Rotation paths and how fast each direction turns (degrees a step):
Each turn is a multiple of 5 degrees from 10 to 175, or 0.
Each row of a path follows its step; steps can be skipped.
path 1
step 0: 17.3, -6.6, 21.5, 5.9, -1.8, -14.5, -7.1, -32.2, -15.6, 25.7, 15.8, -4.8, 27.0, 23.7, -23.0, 10.0, -27.7, -12.0, 17.7, -2.0, -18.5, -8.4, 4.3, -16.7, 32.0, -27.0, 12.4, -9.1, -32.4, 11.3, -3.9, 19.7, -10.1, 6.3, -20.3
step 1: -21.8, 27.6, -4.8, -9.0, 2.1, -7.3, 7.9, -19.8, 3.2, -5.9, -28.6, 21.5, 35.4, 1.5, 6.8, 20.0, 0.2, -10.4, -27.9, -10.3, -7.5, -1.2, 23.8, 5.1, -6.4, 6.6, -12.3, 10.4, -27.2, -12.5, -16.6, 42.3, -29.4, -8.7, 21.1
step 2: -5.2, 24.3, -16.9, 2.5, -25.9, -17.7, -18.4, -8.1, 6.2, 34.3, -11.5, -25.0, -11.7, 1.6, 18.3, -5.7, 2.8, 19.1, -5.3, 31.1, -21.9, 11.8, 1.2, -19.0, -4.9, -30.3, -17.6, 6.3, 12.6, -39.1, -19.4, 20.7, 14.8, 6.1, -1.2
step 3: 40.7, -1.9, -19.3, -24.4, 4.5, -26.3, -25.8, -7.8, -8.0, 1.7, -2.0, -5.9, -1.3, 43.4, -28.0, 6.7, -16.2, 4.3, 10.3, -20.7, -7.9, 20.9, -5.3, 22.3, 32.5, -2.0, -0.6, 24.7, 4.5, -11.5, -19.7, 7.5, -9.1, -10.1, -6.5
step 4: -22.1, -1.4, 0.9, 3.0, -10.8, 7.5, 5.0, -9.5, 6.2, 6.0, -41.2, -12.1, 28.2, -10.9, -24.1, 38.6, 16.5, -15.7, 33.0, -13.1, -3.1, 1.1, -20.2, 1.4, -1.6, 29.8, 2.0, 18.5, -10.1, -11.4, -36.6, 18.7, 9.4, -1.2, 5.5
step 6: 51.2, -16.7, -2.9, 5.5, -17.2, -21.4, -29.1, 4.5, -1.2, 12.7, 14.4, 27.5, 26.6, 9.4, 8.2, 13.3, 9.9, 18.0, -4.9, -0.9, 12.8, 9.1, -4.6, -21.8, 2.6, 12.7, -12.1, 0.1, 8.5, 12.6, -45.0, -8.2, -12.5, -21.4, -7.6
step 7: 4.2, -25.0, -21.8, 15.7, 19.5, -11.7, 8.2, 18.9, -18.2, 13.4, -22.0, 1.6, -10.1, -16.9, 3.7, 39.0, 16.4, -12.5, -0.7, -8.9, -34.2, 37.4, -14.8, 2.1, -6.7, 16.4, -0.7, -15.5, -37.4, 5.3, -13.0, 20.7, -0.3, 2.4, -10.2
step 8: 21.1, 28.1, 9.1, -9.7, -30.4, 6.1, 10.6, 20.9, -17.9, 14.4, -18.5, -5.5, 0.3, -11.4, 2.3, -13.4, -22.6, -1.8, 4.9, 49.0, -5.2, 23.4, 1.2, 19.5, -15.0, 14.3, 30.8, 1.1, -8.9, 18.3, -7.7, 22.3, 4.9, -26.7, 9.0
step 9: 26.1, 6.3, -41.4, 3.4, 0.6, 3.1, -31.0, 40.8, 16.4, 5.1, -31.6, 6.7, 16.0, -0.1, -12.5, -1.4, -0.7, 12.1, -20.0, 6.9, 37.1, -4.2, -8.7, -8.7, -8.4, 8.6, -12.5, 9.9, 8.4, 4.0, 9.4, 5.5, -7.8, -13.8, -37.5
step 10: -11.4, -35.6, 4.2, 15.0, -17.2, 11.3, 6.7, 20.9, -5.0, 43.2, -12.2, 12.1, -24.4, 6.8, -1.9, 32.4, -6.6, -8.8, -1.0, -1.5, 15.4, 9.4, -20.3, -3.5, 45.9, -3.5, 24.5, -13.8, -4.0, 1.7, -2.2, 11.2, 6.1, 7.5, -26.9
step 11: -4.0, -12.8, 4.3, -30.4, -9.0, 1.4, 26.5, 21.8, -3.9, -2.8, -26.9, 24.5, -1.9, 13.6, -24.8, 9.0, -5.9, 16.2, -28.7, 20.7, -11.6, -20.2, -9.1, 14.2, -2.9, 15.6, 14.0, -11.0, 8.4, 33.1, -3.4, 21.0, -17.0, -6.7, 41.5
Directions:
-5.8, -0.9, 4.5, 6.6, 3.1, 3.8, 10.2, -8.9, -4.0, 2.8, 4.1, -5.5, 1.9, 6.3, 2.5, -13.9, -5.1, -1.6, 2.9, -9.4, 2.1, 1.0, -4.2, 3.1, -6.3, -2.3, -15.2, -2.1, 2.6, -2.2, 2.8, -2.9, -5.5, -3.9, -0.2
10
4.7, -9.0, -9.4, -4.5, 14.3, -2.9, -2.1, 5.7, 0.9, -9.4, -5.7, -1.7, -3.8, 3.5, -8.0, -1.7, -1.4, -1.4, -5.0, -1.3, -0.4, 1.7, 3.2, -0.7, -4.8, -1.4, -6.6, -1.6, -3.8, -3.5, 11.3, 7.6, -6.6, 4.2, 7.9
175
-1.6, -4.2, -4.9, -2.2, -3.4, 6.5, -7.3, -2.6, -1.5, 6.4, -5.0, 4.6, 7.6, -7.7, -13.1, -3.1, -4.3, -12.5, 6.9, -0.2, 3.7, 2.2, -1.9, 5.4, -3.4, -3.9, 6.5, 3.4, 8.1, -5.5, 7.5, -8.3, -1.8, 0.9, -1.8
70
5.6, 2.1, -1.8, -11.1, -2.6, 0.4, -3.6, 8.0, 10.9, 7.8, 5.2, -3.3, -3.1, 4.0, 3.0, -3.8, -6.6, -1.4, -3.5, 4.9, 1.5, -4.0, -1.0, -6.2, -9.5, -4.2, -7.4, 8.2, -7.0, -1.4, -3.1, -13.5, 0.7, 1.7, -1.1
110
-2.1, 0.7, -9.0, -4.5, 11.9, 6.1, 4.5, -0.4, 0.8, -0.7, -6.8, 2.2, 5.5, -14.7, 7.7, -1.2, 3.3, 5.0, 0.4, -4.1, 7.0, -3.6, -8.0, -1.6, 5.1, -2.0, -1.6, -2.8, -6.3, -9.6, -10.0, -3.5, 0.1, 1.3, -1.9
135
-4.5, -3.5, 2.9, -2.1, -4.1, -4.0, 0.3, 5.2, 2.3, 1.6, -4.3, -2.6, 8.3, -0.9, 5.9, -12.3, 1.0, 14.0, -0.8, 9.6, -9.2, -2.5, -2.5, 6.1, -5.9, 2.3, 7.4, -3.3, 3.9, -9.2, 5.8, 0.0, 1.6, -1.1, 8.3
115
